Each named turn below is shown by a few rows before and after it. Which turns, in which order, take the first row of each later pair to the second? The first pair is answered.
U:
[-51 -26 -42  23  25   6  22  13 -18] => [-41 -34 -49  15  21   0  14  20 -22]
[-37  -3  40 -20  36   3  21 -23 -54] => [-37   3  25 -10  38  16  24 -27 -63]
[-53   0   9  19  30  10  25   4 -12] => [-43   0 -12  26  29  20  16   4 -21]
[-17   2  85  -1  -7 -36  20  13  47] => [-27  28  78  36   9  -2  27 -13  39]
A:
[ 16  32   6  43 -10 -36  46   7  14] => [-14  36  34  12   5 -22  22 -53 -19]
[ 13 -47 -26  -7   0  -6   3  19 -61] => [ 11 -20 -21  47   2   0  39  47 -21]
[-47 -22 -13 -42  32  15 -16  15 -13] => [-24 -25 -30 -26  25   3  -1  49   7]
[ 35 -40 -93 -11 -30  40 -17  28 -33] => [ 15  14 -72  71 -11  55  32  32  18]
S:
[ 47 -20  -8 -14 -15  -6 -44 -24  -4] => [ 30  -8 -52  27  -2  20  -4  16   0]
[ 29   3 -42  30  13 -14  38  72  35] => [ -4   1  34  -7  18 -48  41  58  49]
[ -6   7 -31  18  15  29  -2 -14 -20] => [-34  14 -11  14  27  18  23   0  -7]
Z:
[-16  26  -3   8  20  19 -22  -6 -24] => [ -7  18   7 -11  17  10 -40 -15 -24]
[-12  21  27  31 -14  -3   3 -25  12] => [  6   1  29  -6 -32 -30 -18 -19   6]
[ 16  10  -6  61  -7  37  -6 -22   0] => [ 36  -2  17  28 -19  14 -34 -34  -6]
C:
[-52 -19 -34 -19  15  36  16  33 -44] => [-20   7 -19  31   1  10  43  69  16]
[  4 -14  25 -18  -7 -40   8  16  23] => [ 14  16  35  26  -1  -5  -4 -31  21]
[-35  -1 -67  -8  22  30  26  42 -18] => [-18  17 -60  30  18  30  37  44  13]
Now pairs of rows:
(two turns a pair)
[ 13  35  83  42 -13 -25   2 -21  46] => [-22 -24  67 -56 -13 -56  -3  28   9] | C then C
[-31  20  84  -4   3 -28  41  18  33] => [  0 -28  46 -65 -19 -56   3  35   3] | A then A
[ 45 -17 -40  41 -10 -20  25  46  24] => [ 52 -23 -56  25  -6  13 -25 -15 -26] | C then U
[ 41 -15  -4   9 -21 -31 -15  21  25] => [ 46  -9  -7   8 -17  -6 -40 -29   2] | C then U
[-26  -7 -67   4  18  55   5  24 -17] => [  9   1 -59  29  -2  28  17  55  29] | U then C
[ 35 -17   6 -24 -28 -35  16  56  43] => [ 74  -4   8  -9 -32  -2 -38 -27  18] | C then Z
[-35  28  67  -7   2 -29  21 -12  30] => [-31 -22  -2 -62  -5 -38  12  41  -7] | A then Z
[-12  -8 -68  -9   4  25  30  45 -32] => [  8  53   6  61   7  37  22 -27  12] | C then Z
[-51  10  21  14  33  28  25 -31 -10] => [-40  15  30  28  23   4  46  12  32] | C then C
[  3 -10 -11  13 -20  -3  28  55  62] => [ 27   0  10  -4 -17  33 -47 -59  15] | C then Z
[-12 -29   1 -23  -5 -30  25  42   8] => [  1  20  38  43  -3  -4  13 -19  34] | C then S
[ 54 -11  11  22 -33 -19  -3  -5  20] => [  3 -23  15 -24 -10   5 -20 -46 -33] | A then C
[ 28  19   9  65   0  36 -11 -44  23] => [ 23  15 -21  73   0  47   3 -17  19] | S then U
[-27  14 -30  20  30  29  31  -3 -32] => [ 11  -3  17 -39   6 -10 -23 -45 -35] | Z then Z
[ 29  13 -55  50 -15  32  20  28  20] => [-15 -24 -28 -46   4  30 -31 -32 -50] | Z then C
[-13  29 -19  13 -12  31  35  -9  75] => [ 22   3   3 -48 -40  -9 -14 -23  65] | Z then Z
[  8  -3  14  -5 -32 -15 -13  22  37] => [ -8 -17   5 -36 -23   4 -36  -7  -9] | C then C
[ 15  -7 -89  16  11  28  20   5 -24] => [-15   6 -56  21  23  49  13 -43 -40] | A then A
[ -8  15  -3  18  -7  36  -1 -52  -4] => [ -2   7 -32  19 -14  44   1 -31  -8] | S then U
[-46  11  44 -53  -3   4 -15 -63 -34] => [ 14 -10 -26 -48 -27  22 -51 -55 -54] | S then U
[ 43 -22 -36 -30  -8  -6 -35  -1 -25] => [  7  21 -40  49  21  43   2 -15 -12] | Z then Z
[-12 -16  11 -24  17   4  -6 -20 -34] => [ 15  16  22  33  10   9   3 -21   8] | C then C
[-30 -19 -21 -49  16   2   3 -10 -43] => [-25  21 -29  31  22  23  47  12  -1] | A then Z
[106   2 -22 -12 -38  -4 -39  47   3] => [ 28  61  67  27  11  47 -30 -67 -12] | A then A
[  9  37  -5  62  13  35   5 -31  25] => [ 15  18 -25  33   8  46 -31 -56 -12] | U then A
[ 11  16  42  15 -32 -18   6   9  29] => [-19  11  23 -11 -10  21 -20 -43 -24] | U then C
[-58 -14 -37 -12   5  10  23  89 -10] => [ -6  23 -54  72  -6  43  15  57  19] | C then U
[-10 -18  -4  -8 -10 -21   2  35  10] => [-11  -1  38  -6  -5 -20  -9  -8  15] | A then S
[-39  28  47  22  20   7  27  -9  20] => [-48   6  43 -15  17 -15  32  17  14] | C then C
[-45  21 -64  54  37  15  14  83 -11] => [-59  24 -46  31  49  51 -27  -5 -66] | C then A
[ 22  17  22  22   2  24 -29 -54   2] => [-16 -21  29 -57   5 -17 -19 -11 -13] | C then U
[ -8  -5 -13  24  34  31   2  18  11] => [-15 -24  -3 -12  29   9   2  36   6] | A then C
[ 12   7 -64  65  49  48  10  24 -21] => [ -1 -43 -73 -18  37  10  -2  60 -49] | C then U
[  4  18  50 -31  -5   2 -29 -42   5] => [ 14  21  61  -9 -12 -19  -9  -7  38] | C then C
[-36 -18  13 -12 -11  28  13 -32 -53] => [-33 -17  29   3 -18  -7  53  34  -2] | C then U
[ -5  33  84  29  19 -22   5 -15  40] => [-35  20  48  -4  39  26 -32 -64 -31] | C then U
[ 3 18  5 38 -4 16 33 37 53] => [-24  23  12  18  15  59  -3 -47  -4] | A then U
[-39  -9   0 -45  21  -8 -39 -16 -35] => [ 15   1  21 -23  -9 -55 -28  24  27] | C then S
[-45  11  21   4  26  23  13 -40 -38] => [-10 -27 -45 -27   4  10  -1  15 -54] | A then S
[-54 -13  35 -40   7  -6   0 -17 -25] => [-22 -10   9 -25   0  17 -32 -47 -41] | U then S
[ -8  -9 -63 -20  25  15  11 -29 -34] => [-21 -17 -55 -29  25  -5  34  10 -20] | U then S
[ 21   0 -36  36   7  46  -8  -3  -2] => [-28   9  -5  36  25  47  22   1   2] | A then S
[  0  26  39   0  -3 -14  56  37  68] => [-13  -8  58 -80  -4 -28  12  -1  15] | A then Z
[ 13   4 -47  32   7  30 -25 -38 -23] => [-51 -11 -42   4  28  16  20  14 -21] | S then C
[ 15 -25  -9 -32  -2 -23 -32  17  15] => [  1  12 -11  37  15   3   5  22  41] | S then A
[-46  11  27 -23  -2  -7  40  -6 -28] => [-45  15  16  -5  -4 -11  55  18 -14] | U then C
[-44 -22 -28 -20   8  -9  20  43  -7] => [-40   4 -29  16  19  39  -3 -25 -25] | C then C
[-43  -2  22 -50  -4 -15  12 -32 -64] => [ 42  38  -9  58 -41 -18  32  17  17] | A then C
[103   9  22  12 -22 -48 -33   8  68] => [ 65   9 -41   8  17  45 -68 -74 -26] | S then C
[-16 -54 -63 -66  -4 -14  -6  56 -43] => [-102    1   40  -28   39   -4   43   15  -12] | Z then S
[-48  -4 -38  21  21   2  53  18   3] => [-58  -6 -43  11  28  16  42  -5 -15] | C then C
[ 47 -52 -95 -45 -17  10 -35 -14 -44] => [ 84   3 -78  49 -23  32 -23 -41  11] | C then C
[ 11  -4  68 -43 -10 -56  -8 -40  11] => [-20 -18  43 -55  -3 -67  32  32  18] | Z then U
[ 26   2 -23  35   2  11  -1   9  25] => [ -8  16   8  34  18  24   2 -23  13] | A then S
[ 24 -24   2 -33 -14 -22 -37 -10  -2] => [ 15  11 -29  48  -2  16  11  11  22] | S then A
[-31   7   9   7  18  35  18 -31 -16] => [ 12  -6 -16  -2  -3  33 -18 -41 -26] | Z then S
[-14  -8  49   7 -15  10  23 -19  22] => [  7 -24  16  -4 -20  26 -11 -45 -12] | C then S
[ -2 -37 -15  -9  24 -51 -19  66 -21] => [-18  18  47  60  42 -30   3  14  18] | A then Z
[-28  24  36  14  16  31  -3 -64 -35] => [ -4 -26 -62 -22  -6  17  -2  28 -59] | A then Z
[-11 -39  -3 -85   3   8 -48 -51 -19] => [ 67   9 -46  46 -23  32 -21 -15  55] | A then C
[-11   9  82 -53  22 -55  -6   9 -12] => [-47  10  58 -40  33 -44  35  49 -12] | Z then U
[ -4  23 -32  40  36  44 -11   0 -48] => [  3 -14 -38 -12  17  -9  -1  73 -34] | A then C
[ 63  16 -14  19 -23  36 -85 -92 -28] => [109   0 -51  38 -56  -4 -57  -2  22] | U then A
[  2 -19  10 -61  16 -81  40 -12  36] => [  5  39 -18  47  35 -11  59 -52  50] | Z then C
[ 30 -78   4 -74  -2 -11 -93 -35 -54] => [ 61 -54   4   3 -27 -66  -7  99  60] | A then U
[  1  32 -19  31 -43  15  51  51  26] => [-28  -2   6 -56 -30  25 -18 -37 -54] | A then A
[-24  42  37  64  25   8  32  -7  31] => [  2  44  45  52  22  17  -6 -61   8] | S then U
[ 76  -2 -23  32 -28 -22 -25  19  32] => [ 45 -44 -38 -43 -23 -23 -37  21 -19] | C then C
[ 52  11  -2  35   7  29 -30 -32  36] => [ 26  16 -29  54  18  50  -4 -13  32] | A then S
[-33  -2  24   4  10   0  36 -15   8] => [ 22 -31   1 -35 -19 -27  -3  -9  -2] | S then A
[ 25  17  49  -2 -22 -30  -3  -2  40] => [ 45  -9   7 -31 -33 -24 -36  -9   0] | C then A
[-79  -9 -10 -22  29   6  32  35 -43] => [-66 -10 -24  -6  21   1  41  63 -25] | A then A
[-35  15 -55  42  12  15  49  45  21] => [-87  22  18   3  32  10  42  -9   5] | C then S
[ -4 -36 -70   6 -53  32  41  47  -3] => [-41   5  -5  48 -31  37  77  21  33] | U then A
[-31 -30 -38 -39  -1 -25  15  28  11] => [-68  -5 -19 -15  22  12  15 -16  -2] | Z then A
[ 32  21  15  25  -8  19 -35 -34   7] => [ 50   9  -4  25 -19   0 -18  14  28] | Z then A
[ 25 -49 -65 -43 -25   4  -9  53 -43] => [-39 -11 -50  19   3  29  57  75 -13] | U then Z
[-24 -13   8  37  28  24 -19 -49 -54] => [ 37 -43 -22  26 -15 -38  -4  54  -1] | A then C
[ -2  10  16  26   6 -17  57  61  50] => [-27 -29  40 -79  15  -8 -15 -21 -34] | A then A
[ 21   4 -19 -17 -48 -28 -24  36  38] => [-45  49  12  34  -5  24   7 -15  30] | Z then A
[ 31  39 -55  96  10   4   9 -11  40] => [ 74   0 -76  50 -16 -28 -15  25  34] | U then U
[-16 -24 -91  10  16  44  -1  39 -59] => [-24   8 -61  61  17  27  44  72   1] | U then A
[-33  53  33  55  -8  25  18 -58 -19] => [-61 -14  19 -62 -18 -27   8  -8 -62] | S then C
[-98  30  20  28  41  44  52 -24 -40] => [-83 -22 -29 -38  32  39  15 -12 -90] | A then Z
[ 51   6 -31   9 -11   4 -23   1   2] => [ -2  22 -22  29  10   7  28  40  19] | Z then S
[30 13 19 15 -5 -4 26 20 27] => [ 35  -7   7 -27  -2  11 -16 -24 -28] | C then Z
[-31 -37 -23 -17  17  32 -19 -49 -25] => [-34 -44 -30  -7   6  -9  34  47  17] | S then C
[-38 -14  -9 -44  -2   7  24  22   5] => [-27  14  -7  -1  11  47   9 -36  -5] | C then C
[-79  -6  99 -51 -15 -41  52  21  69] => [  24   29   84    4  -32   26  -48 -122   44] | C then S
[-64 -13  14 -35  -6 -18  43  57  35] => [-42 -32 -18 -58 -18 -17  23  66  18] | S then Z
[-44 -33  10 -32  59  32  22   0 -31] => [  5 -31  36 -14  26 -25  44  58  37] | S then C
[ 54   1  40 -78  12 -19 -57 -54 -19] => [ 81  38 -72  48  12  47  -5  10   6] | S then A
[ 19  44   8  64  13  34   3 -44  19] => [  2   3  24 -30  14  19 -42 -76 -37] | S then A
[ 24  41  -3  55 -35  -6   2 -41  30] => [-12  29  17   6 -20   4 -17 -87  -7] | S then A
[ -8  -5 -34   5  -3   5  10  31   6] => [-36   3 -17   2  13  17  13   3  -8] | A then C
[  6  -4 -55  27  11 -11  41  94  56] => [-54  19  55   4  35 -33  48  38  72] | S then U
[-11 -24  19 -58  -3 -16 -23 -13 -22] => [-10   6 -21  32  -1   5  39  54  25] | A then Z
[ 39  37  -2  60  -3  38 -15 -47  10] => [ 51  -1 -14  -7 -15  19 -56 -57 -27] | A then U
[-28  28  29  44  24  14  23  13   0] => [-32  23  46  29  23   9   9  -2  -3] | U then S
[-16   7 -22   2  -6 -19  32  59  19] => [-45   0 -37 -28  14  21  -6  -4 -43] | C then C
[ 39 -25 -19 -15  -5  67 -41 -53 -16] => [ 23 -55 -39 -50 -15   8  10  61  11] | C then S
[ -2 -25  -7 -35   9   2 -23 -39 -33] => [-29 -16 -43  -3  20  24  10 -11 -30] | Z then Z
[-82 -45  38 -52   5 -17  16   7 -39] => [-18 -72  16 -68 -32 -43 -11  34 -27] | A then S
